W: [ 98 134  85 139]
Q: [148 133 134 142]
Z: [189  92  87  48]
G: [175 149  94  67]
A: [144 128 148 140]
U: [ 88 129  93 135]
S: [133 122  92  93]
H: [144 148 128 138]
after: [88]
[129]
back: [148 128 144]
A
both S Z: 
[92]
after: [149]
[94]
both U S: 
[93]
find: [144 128 148 140]
A
after: [98]
[134]

J: [111  90  94 129  26 113 158  77  79 110]
K: [100 110 146 149 115 164 137 219 162  51]
R: [ 84 132 171 131 151 188 115 202 121  56]
D: [160 104  73 121  29  77 142  79 116 159]
X: [112 122 109 124  40  83 132  74  99 115]
V: [ 35 128 169 155  95 195 132 100  74  71]
N: [ 70 130 176 125 135 201 112 195 137  45]
E: [ 85 126 177 136 226 171 148 173 125  67]
find: [ 35 128 169 155  95 195 131 101  75  71]
V
both K N: 
[137]

gom: [ 91 137 124 172 159 106 116 153 113 180 133 122 109 103 128  68 146 155
 116 159 112 123 183 121  84 131 177 122  92 105 136  62 138 173 136 131
 143 112 127 139 128 114 121 169 148 125 125  80 136]
popit: [112 130 191  91 120 125 121 105 108 132 114 112 102 126 106 110 144 141
 125 168 123 143 114 114 158 131 152 134 136 142 180 131 161 126  99 159
 129  77 197 143 104 133 116 129 126 125 154 126 149]
lemel: [ 85 137 114 172 172 106 116 153 113 180 135 136 116 105 120  68 144 159
 116 171 106 123 175 113  93 128 156 127  92 110 114  62 143 169 144 124
 150 149 137 136 138 109 125 173 164 122 136  76 136]
bok: [117 130 191  91 120 131 116 110 104 126 116 112  98 113 106 116 144 137
 132 159 117 138 114 115 167 131 146 150 145 137 180 131 155 136 107 162
 132  77 197 143 107 128 116 129 133 132 160 126 158]
Mik: [134 152 124 100 113 144 163 131 161 150 141  88 121 130 187 122 126 118
 120 150 175 182 145 119  84 167 108 127 131 151 122 117 103 126 107 141
 134 117  97 171 107  90 159 124 123 145 142 105 147]
dutu: [117 130 191  91 120 131 116 110 104 126 116 112  98 113 106 116 144 137
 132 159 117 138 114 115 167 131 146 150 145 137 180 131 161 136 103 162
 132  77 197 143 107 128 116 129 133 132 160 126 158]
Revu: [149  62 124 100 113 144 163 131 161 150 141  88 121 130 187 122 126 118
 120 150 175 182 145 119  84 167 150 127 131 151 122 117 103 126 107 141
 134 117  97 171 107  90 159 124 123 145 142 105 147]
zak: [144  62 124 100 107 138 173 131 146 109 138  83 109 133 187 134 135 115
 125 152 169 172 168 111  93 167 150 132 116 146 122 110  97 126 111 141
 145 117  97 177 100  99 163 124 120 161 142 101 162]
fop: [144  62 124 100 107 138 173 131 146 156 138  83 109 133 187 134 135 115
 125 152 169 172 168 111  93 167 150 132 116 146 122 110  97 126 111 141
 145 117  97 177 134 109 133 169 142 122 127  84 138]
find: [ 85 137 114 172 172 106 116 153 113 180 135 136 116 105 120  68 144 159
 116 171 106 123 175 113  93 128 156 127  92 110 114  62 143 169 144 124
 150 149 137 136 138 109 125 173 164 122 136  76 136]
lemel
find: [134 152 124 100 113 144 163 131 161 150 141  88 121 130 187 122 126 118
 120 150 175 182 145 119  84 167 108 127 131 151 122 117 103 126 107 141
 134 117  97 171 107  90 159 124 123 145 142 105 147]
Mik
find: [ 91 137 124 172 159 106 116 153 113 180 133 122 109 103 128  68 146 155
 116 159 112 123 183 121  84 131 177 122  92 105 136  62 138 173 136 131
 143 112 127 139 128 114 121 169 148 125 125  80 136]
gom
find: [117 130 191  91 120 131 116 110 104 126 116 112  98 113 106 116 144 137
 132 159 117 138 114 115 167 131 146 150 145 137 180 131 161 136 103 162
 132  77 197 143 107 128 116 129 133 132 160 126 158]
dutu
back: [152 131]
popit

Y: [164 143 109 155 144 160 135 109 101 120 108 174 133 148 198 116 211  95
  84 127  35 172 216 107  86 196]
M: [126 133 122 111 145 128 126 138 136 131 140 135 121 118 141 137 131  98
 120 171 126 164 141 125 151 140]
F: [126 133 122 111 145 128 126 138 136 131 140 135 121 118 141 137 131  98
 120 171 126 127 141 125 151 140]
P: [126 133 122 111 145 128 126 138 136 131 140 135 121 118 141 137 131  98
 120 171 126 164 141 125 151 119]
C: [130 116 120 132 126 121 113 128 127 122 122 133 128 139 125 128 132 131
 140 124 132 153 128 137 135 124]
find: [127 134 122 111 145 128 125 139 136 131 140 135 122 118 142 136 132  98
 121 171 126 163 141 125 150 119]
P
back: [141 127]
F
after: [148]
[198]

rif: [202 208 131 203  93 112  93 127 147 194 127  70 164]
gobop: [142 109  97  88 130 148 166  81 172 139 169 202 134]
mide: [104 208 131  63  93 112  93 127 147 150 123 100 158]
zuge: [104 208 131  63  93 112 103 127 147 150 123 100 158]
both gobop rif: 
[202]
find: [202 208 131 203  93 112  93 127 147 194 127  70 164]
rif

rof: [142 128 144 172 180 187 216 193 179 196 211 179 147 134 116 112  92  98]
butib: [155 171 197 177 179 205 169 201 201 189 150 160 125 125 139 154 180 144]
nuzav: [200 198 180 196 191 204 213 179 179 180 205 190 171 140  94  72  67  73]
turu: [203 181 164 103 120 133 117 127 143 154 159 153 134 143 110 117 130  95]
rase: [135 202 183 206 185 179 126 161 137 122 135 119 142 134 123 129 119  98]
buris: [126 134 150 140 173 193 193 185 206 230 207 164 177 206 210 170 203 190]
both rase nuzav: 
[179]
find: [126 134 151 141 173 193 193 186 205 230 207 164 177 205 210 171 204 189]
buris
find: [200 198 181 196 190 204 212 178 179 179 205 188 172 141  95  71  66  73]
nuzav
find: [142 128 145 173 180 187 216 194 179 196 211 179 146 134 116 112  91  99]
rof
find: [135 200 184 206 184 179 127 159 139 122 136 119 141 132 123 131 119 100]
rase
find: [155 172 199 178 179 205 168 202 201 188 151 161 126 125 139 155 179 142]
butib
after: [120]
[133]

vur: [111 114 167 120 136  70 127 102 175 123 133 122  98 106 128 113  82 107
 131 128 117 120 135 119 131 162 119 136 141 141 118 136 125 123 132 122
 153 133 120 121 137 100 138 135 139 111 122 139]
geg: [130 136 126 116 136 115 117 121 135 114 133 170 130 132 222 145 128 107
 131 130 136 120 135 109 131  98 119 143 150 145 110 129 125  79 132 122
 153 112 112 134 137 125 118 135 139 134 122 118]
refu: [125  93 126 131 138 115 127 121 135 123 133 122 130 138 128 145 117  94
 131 137 108 120 135 109 131 122 136 136 141 156 118 115 125 130 132 122
 161 155 128 121 140 125 136 135 103 134 122 144]
viv: [104 153 126 123 126 115 127 121 135 123 138  99 121 138  83 157 128 111
 128 105 108 101 135 109 131  81 119 139 162 147 118 105 125 113 132 160
 137 136 120 121 102 123 136 101 139 128 128 144]
Dod: [125 134 126 128 138 115 127 121 152 123 133 122 130 138 128 145 128 117
 131 130 108 121 135 109 131  98 133 145 126 145 119 115 125 127 132 122
 153 155 127 121 126 125 140 135 183 134 107 144]
find: [104 154 124 123 127 116 130 120 132 122 138  99 119 138  85 156 129 111
 129 105 110 102 136 109 131  81 121 139 162 148 119 103 127 110 133 162
 137 137 119 121 102 124 137 100 140 127 129 142]
viv
find: [110 114 167 120 136  70 127 102 175 122 133 122  99 105 127 113  82 107
 131 127 117 120 135 120 130 163 119 136 142 140 119 136 124 122 132 123
 152 133 120 121 137 101 138 135 139 112 121 139]
vur
find: [125  92 126 129 138 118 128 122 135 122 132 122 131 139 128 144 117  94
 130 136 108 122 133 106 131 122 137 136 143 157 119 114 125 129 133 121
 161 153 126 121 140 124 135 136 105 135 123 143]
refu
find: [104 153 126 123 126 115 127 121 135 123 138  99 121 138  83 157 128 111
 128 105 108 101 135 109 131  81 119 139 162 147 118 105 125 113 132 160
 137 136 120 121 102 123 136 101 139 128 128 144]
viv

vukev: [ 45 110 140 164 106  49  22 139  93  77  93 194  87 173 112 127 117 107
 150 139 143 187  29 134  59  27  79  82  99 154 209  48  96  92 165 114
 115 180  87  98 104 117 159  81 152 108 137 174 201 172 133 126 186 155
  47  93 136]
loso: [122 108 137 142 148 121 135 143 153 116 128 127 124 145 153 133 150 131
 151 136 141 133 153 141 122 132 128 117 135 144 123 138 135 119 150 135
 158 140  98 141 126 131 126 111 132 135 137 125 123 123 125 142 136 139
 132 126 133]
Dusu: [202  82 186 115  78 184 105 123 127  81 147 137 115 147 145 132 120 103
 136  89 135 140  77 159 117 123 164 142 148  96 151  60 124  92 159 129
 146 108 131 141 110 168 125 182 125 110 102 114 144 119 164 145  99 168
 181 152 162]
fipa: [112 135 129 113 136 164 139 122 147 132 138 101 143 120 150  91 148 129
 143 123 140 126 143 102 101 139 139 139 119 127 135 147 158 153 116 119
 106 127 127 121 123 159 153 114 118 104  96 148 121 150 111 107 124 144
 131 120 125]
gimes: [142 127 118 150 112 145 133 119 118 103 132 129 135 116 129 144 116 130
 174 145 121 112 114 140 121 122  92  98 115 130 129 126 144 125 128  95
 135 131 130  97 114 144 118 130 160 124 110 113 119 156 119 126 119 166
 131 102 117]
find: [ 43 111 140 163 107  47  22 138  93  76  92 195  88 175 112 127 118 107
 149 141 141 187  29 133  58  27  79  81  99 153 210  48  95  92 165 114
 114 181  87 100 104 116 159  80 152 109 136 174 201 175 133 126 187 155
  48  91 136]
vukev
find: [201  80 186 114  77 184 105 126 128  81 148 136 114 147 145 132 122 105
 135  90 136 140  79 159 116 123 165 141 148  95 151  61 124  91 161 131
 146 110 130 140 110 169 126 183 127 112 103 116 145 118 162 143 101 165
 180 154 162]
Dusu
back: [135 121 148 142 137]
loso
after: [59]
[27]
find: [ 45 110 140 164 106  49  22 139  93  77  93 194  87 173 112 127 117 107
 150 139 143 187  29 134  59  27  79  82  99 154 209  48  96  92 165 114
 115 180  87  98 104 117 159  81 152 108 137 174 201 172 133 126 186 155
  47  93 136]
vukev

nid: [163  74 166 163 116  50 120  91 127]
Lazuk: [181 135 150 120 181 112  96 190 105]
fik: [116 164 138 163 108 132 144  93 124]
Vut: [ 86 189 104 101 153 120 145 163 141]
Sopa: [116 105 138 100 108 132 144  93 124]
back: [120  50 116 163 166]
nid
both Sopa nid: 
[116]

Lubo: [117 107 107  93  95 115  95 100  93  94 112  85  98 149 113 106 115 123
 117 100 106  90 121 112  83  86  91]
Busu: [122 114  84  51  50 112 117  63  73  72 128  51  68 192 177 117 182  81
 134 100  46  93 169 169  77  74  73]
lop: [148 152 124 108 107 142 164 102 133 137 129 128 124 140 164 119 157 126
 117 119 104 155 158 169 151 133 136]
raf: [ 87  77  71  74  74  81  99  93 106  59 124  73  69 160 105 115 112 103
 133 100  87  71 101 118  72 107 107]
Mif: [ 96  93  98 113 109  94 114 116 135  87 122 109 104 145  98 119 103 124
 133 106 125  94  86 120 102 131 132]
lonat: [194 193 173 124 126 192 147  92 112 181  42 144 174  86 114  38  91 217
  36  57 153 177 133 125 159  91 115]
Ruta: [141 160 106  86  81 129 199  59 145 143  94 131 114  99 183  91 162 110
  74  86  73 177 151 202 179  68  65]
falig: [132 128 125 118 119 129 119 101 132 131  53 134 134  77  58  53  46 187
  54  61 151 126 137  87 126 114 131]
pimug: [130 122 101  56  66 126 111  80  68  88 138  55  77 183 173 119 169 118
 128 111  71  96 176 156  81  65  68]
Guk: [162 150 133  70  78 161 101  79  48 112 110  58 106 182 176  96 171 139
 110  92  85 109 189 150  81  39  47]
pid: [ 80  72 102 129 133  87  73 150 124  88 125 114 107 109  54 129  63 126
 138 130 147  73  68  57  83 127 126]
after: [161]
[101]
find: [130 122 101  56  66 126 111  80  68  88 138  55  77 183 173 119 169 118
 128 111  71  96 176 156  81  65  68]
pimug
back: [ 95  93 107 107 117]
Lubo
find: [ 80  71 102 128 133  86  74 150 125  88 124 114 107 111  52 130  64 126
 138 131 147  72  67  58  83 126 126]
pid

peto: [192 122 199 141  92  85 114 164 144 125 137]
nofe: [139 140 148 119 164 122 106  96 160  62 134]
zarop: [165 217 140 161 134 138 145 126 231 156 120]
pedum: [ 95 148 127 114 144 140  90 126 116  93 139]
find: [139 140 148 119 164 122 106  96 160  62 134]
nofe
find: [165 217 140 161 134 138 145 126 231 156 120]
zarop
back: [116 126  90 140 144 114 127 148  95]
pedum

